(in the rows, 128 means zero)
Each path below is one point turned by a fixed rotation once a step. After each direction that follows a path, write how fast that rotation turns it, in degrees a step (0 if it stays still).
Each turn is a multiple of 5 degrees from 10 to 175, or 0.
Each row of a path follows its step; steps can be skipped.
path 1
step 1: [130 127 127 130 128 126 127 122 137 132 127 111 124 138 130 120 128 126
 130 132 121 130 126 127 128 120 126 123 135 126 125 141 119 126 135 128
 131 130 136]
step 2: [123 126 118 126 131 120 137 128 131 130 130 121 135 127 135 128 126 125
 127 119 132 133 126 137 133 144 131 126 128 124 123 131 124 131 127 132
 129 137 137]
step 4: [130 127 125 125 129 125 127 132 126 138 124 118 123 138 128 128 134 132
 124 131 132 127 124 127 124 137 127 125 121 131 124 132 111 121 127 136
 134 133 128]
step 9: [122 135 137 127 125 131 121 128 127 127 126 131 122 137 140 129 120 131
 128 136 132 132 124 137 117 132 130 135 130 125 131 134 123 124 126 135
 135 122 126]
step 14: [126 129 131 127 114 130 133 127 130 125 132 129 122 132 129 125 121 127
 125 119 124 125 133 133 134 131 128 133 138 127 119 138 127 123 136 131
 141 133 129]
step 16: [126 125 124 134 124 126 124 126 129 131 137 121 124 133 131 118 123 125
 131 126 114 125 133 127 125 136 125 122 120 133 114 127 128 122 136 130
 124 130 126]
step 18: [129 136 124 134 129 123 132 120 138 123 135 116 132 134 133 124 131 124
 125 127 135 124 131 140 133 132 126 121 126 124 124 128 125 131 131 137
 123 121 126]
step 19: [127 128 121 138 125 127 125 134 131 123 131 131 120 138 124 127 121 128
 132 117 131 123 120 126 123 139 127 126 127 130 120 130 117 133 126 127
 125 138 128]
step 22: [117 132 125 129 117 136 123 128 128 126 135 130 120 144 129 118 128 130
 136 134 133 129 128 125 130 133 126 135 121 129 128 129 126 128 128 125
 119 127 126]
Speeds:
[128 128 126 129 129 126 129 126 131 128 128 129 129 128 128 130 125 126
 129 127 131 128 128 131 128 126 128 127 130 127 127 130 125 131 128 123
 129 127 128] | 65
[130 131 129 129 127 128 127 127 126 127 128 131 127 126 127 126 129 128
 132 130 130 132 128 129 126 128 130 131 127 129 130 129 127 129 125 128
 127 127 125] | 25
[130 129 128 126 130 128 128 127 127 127 128 127 128 127 130 128 132 127
 125 127 129 130 126 130 126 127 129 124 127 129 128 129 125 126 131 128
 126 126 129] | 130
[128 129 125 128 127 126 126 129 129 127 131 130 127 126 132 129 130 128
 128 129 127 128 132 130 125 127 127 127 128 129 125 129 131 130 128 131
 131 127 128] | 160
